A single turn carries every row of the set below to another of its rows. Some are shown first; where does it send the rows asked next?
j309: [ -1  -3  27  13  -9 -10 -14 -27  -8 -11  11  19 -14   4]
j728: [ 19   4 -17 -28  27  15  10 -13  -7 -26   8  10 -19   1]
j501: [  7  13  13 -16  21   2 -14 -16  20   4 -11 -21 -12 -16]
j608: [ -2 -24  25  16  14   6 -13 -34  -7 -11   3  -4  -7   1]
j565: [  3  -4  -3  -3  -7   4   2  -6  17  23 -21  14   6  16]
j333: [  6 -17 -28 -12   4  27  19  -1 -13  -9   4  18 -22   3]
j835: [ 16   4  -1   5  -9  44  20 -18  12  -2  -6   1  -7 -33]
j324: [  3 -20  15  24  -2  11 -16 -26  -2  -6  14  -6  -2   6]
j873: [ 24  -1   9  -8  35  18  22 -19  32   7   7   3   0 -22]
j964: [ 12   6  21 -13  27   9  24 -16  20   5   6  12 -21 -39]
j688: [ 12 -16  17  -9  18   2 -13  -5 -18   2  20  18  11  17]
j776: [ 24  24   1  -1 -14  32  14 -17  18  -8   2  10  -5 -27]
j646: [  4 -10  23  -9  15   5 -20   0 -23  -1  29  -1 -13 -13]
j208: [  6   4  16  -6   3   5  29  -6  17  14   6  31 -25 -35]
j697: [ 17   8  11 -10   6  25  28 -31   8 -10 -25  28  -2 -17]
j559: [ 14  -6  21 -11  21   2 -22  -5 -15  -5  28   4   3   3]
j194: [-13  -4   7  -4 -14   0   4  -1   6  24 -23  15 -19  -8]
j841: [ 12  -3   2   3  -4  13  32  -1  23  22   8  33  -6 -15]
j359: [ 25  27   8 -11  -4  20  20 -25  14 -13  -9  27  -2 -18]
j531: [ 23  -7  -2   1  14  20  27 -10  32  17   9  17  10  -7]
j695: [ -4 -13  32   9   8  -7 -12 -35 -11 -14   1  11 -14   1]
j765: [  0 -27  17  -4   8   5  -6   0 -27   9  14  22   1  10]
j143: [  4  -5 -22 -15  -1  22  14   2 -15 -13  12  13 -36 -13]
j499: [ -6 -23  21  -4   6   7 -11   3 -29   8  19  11 -14  -9]
j7: [ 12   8 -15 -25  13  15   7  -6 -10 -23  15   8 -35 -13]
j891: [ 14   6   1 -10  15   5  -9 -14  26  10 -14  -8  11  12]
j64: [ 15 -11 -25 -20  21  23  17 -10  -8 -17   2  16 -12  12]
j429: [ 12  -6   6  -1   4  40  28 -26   7  -3 -23  12  -5 -27]
j854: [-10   7  16 -12   1  -1  -6  -7   8  13 -17  -8 -32 -28]
j894: [  3  -8  17  23 -15   0 -18 -21  -3  -6  20   8  -6   8]

j688 -> j559
j894 -> j324
j359 -> j776
Now these:
j841 -> j531
j333 -> j64
j891 -> j501

A single turn carries every row of the set below to another of its rows. Some are shown first; where does it send the rows asked next?
j880: [ -8   6   1   1  19 -10   0  -5  11   0 -33 -25 -11  -9   5  -6  14  -7
 -27  18  10   0  -3  -7]
j295: [ -5 -10  -1 -15 -10  -6  27   4 -18  14  12  13   3  -3  22 -10 -20   2
  21  16  -8  -2 -10   6]
j521: [-25  10   3  -1  -8 -27 -11   0   2   4  25  -8   8   2  15  33  21   1
 -18  -4   2   0  27 -18]
j394: [ 10 -11  -3 -21  -2 -22 -25 -22   5 -16  -2 -21 -10  21 -15  10   4   6
 -19  -3  -7 -16 -12 -18]
j193: [ 14  23  -8  19   6  20   4  35 -12   7  13  14  -7   5 -13 -10  -7  20
  -8 -11 -22  -1  19  -6]
j874: [ -6 -38   1 -25  10   9  -4  -6  -8   2  -7  -5  20  -3 -16   4  23  -1
  -2  -4  -6  12   6 -29]
j402: [ 12  19  -4  28   5  15   6  32  -8  11  11  14 -12  16 -12  -4  -7  19
  -4 -14 -24   0  18  -1]
j787: [-15  -3  -8 -16  32   1   9 -15  10 -26  17 -26   5  -6 -21  -3   2 -10
  -7   0   0  -6  10   0]
j509: [  6   5  -5  13 -12  20  -2  -3 -14   6  29  19 -13  -3  -5 -18  -1   9
  17   5  28   4  16  16]
j601: [ 10  11 -15   1   8 -23   4  -7  -2   2  -6 -12  14  -6   0  37  -3 -18
 -11  -4   7 -15 -17 -26]
j569: [ -1 -13   3 -19 -14   0   1  31 -10  -3  14  22 -38  18   3  -4  -6   3
  -1   0   5 -15  25  -9]
j586: [  6  -2 -16  27   0 -13 -12  -3  11  -3 -25  -9   8  -8   0   1  24   7
 -14   5  -3  12   0 -36]
j971: [  7   2   4  -5  -6   5  11  -2 -16  24  11  27  20 -10  -3  -7 -20  23
  10  11  -8   1 -15  11]
j495: [-17   7 -10  -2   5  -2  16  20  -9  16   8 -17 -17   5  22 -20 -13  22
   4  19 -18   3  15  15]
j845: [ 10 -12  -6   8 -16  -1  -7 -15  11  -5  10 -19  15  24  -9  16  15  10
  13  -7  -3  17  40 -19]
j181: [  2   4  -9   9  -9  17   0  -4 -10  -2  27  19 -14   3 -12 -16  -1  17
  20   4  32   3   6  16]
j751: [-21   6  -7  13  -8 -21 -22 -11 -10 -15 -19 -31   6  32   1  16   1 -11
   1   2   0   3   7   7]
j441: [ 22  30  -7  -5   4 -25   4  -5  15 -12 -14 -19  -8  17   0  17  -6  -4
 -18 -18  -9  -4  -6 -13]
j792: [ -8 -17  -5  19   2  -7 -24  10   1   9 -15   4  22 -16  -6 -11  21  10
 -22 -11 -17  12  18 -21]
j471: [ -5  -6  14   0  -8   2 -14  24 -29   6  24  34 -23  17 -13  -2  -4   6
  -2  -7   6 -10   4 -17]
j61: [-13  -5 -10   5   9 -15   2   5 -14  12  17  -7  31 -24   2  24   8 -10
  -9  -3  18 -14  -6 -22]
j39: [  8  -9   8 -15  -9 -13  -2 -22  -4 -15 -33 -16  10  25  -2  -1   1  -5
   1   0  -8   7 -20  -4]
j647: [-17  11   5   3  13   9   2  15 -23  25  19 -13 -10   8   1  -3 -11  29
 -12  19 -12 -14   7  22]
j992: [  9 -12  -5 -11   8 -14 -18  -8   8 -11  37 -21  -6   7 -21   6   7   9
 -22 -14   2 -27   6 -18]
j99: [ 12  -8 -18  -6 -14  13  23   9  -6  -5  13  21 -19  -1  11  -8  -3   1
  24  -2  22   1  14   9]
j316: [  1 -10  -9  -1  -2   5 -20  -5  10  -1 -14   5  21   3 -24   4  -4 -19
   3 -25   9   3  29  23]
j172: [ -9   5  14  -1 -16 -19 -17   7   4  -2 -35  -2  -6  24   6  19  15 -20
 -15   1  15   1  10  -7]
j376: [ 21   5 -13  10  -6 -10   8 -11   3  -9 -13 -24  -7   7   6  15  18   2
  -1   6  32   3  -2 -31]
j574: [-18  11   7   0   8  14  -3  21 -21  23  21 -14  -4  11  -5 -14 -12  23
  -5  23 -13 -11   9  20]
j37: [  9   7  -8  -1  -5  -2  15  41   6   6   6  13 -20  12   9 -11  -6  21
  -4  -6 -34  -1  16 -11]
j400: [  9   4   2  -7  -9   8   9   1 -20  29  22  19  19  -7   0  -9 -14  18
  14   7 -10   2 -18   6]
j89: [  1  -3 -13   2   6   4 -16  -9  23  -3 -35  -7   0  -2 -15   9  13 -20
 -13  -2  15  -1  14  16]
j17: [-14  21  -5  -6  12 -19  -2  -7   8  -9  -6   9  22 -13  -4  12 -12 -17
 -13 -21 -20  15  26   1]
j794: [-12   3  -9  16  -4 -18 -14 -15 -11 -17  14 -37  24  25  -7   1 -12   8
   7  -8 -12   0  18   8]
j419: [ -3   0  16  -3 -13   5 -13  23 -30  -1  31  33 -19  15 -10  -4  -4   3
  -6  -6   0 -16   6  -9]

j295 -> j495
j647 -> j402
Now these:
j845 -> j874
j880 -> j441
j316 -> j61
j751 -> j586
j509 -> j400

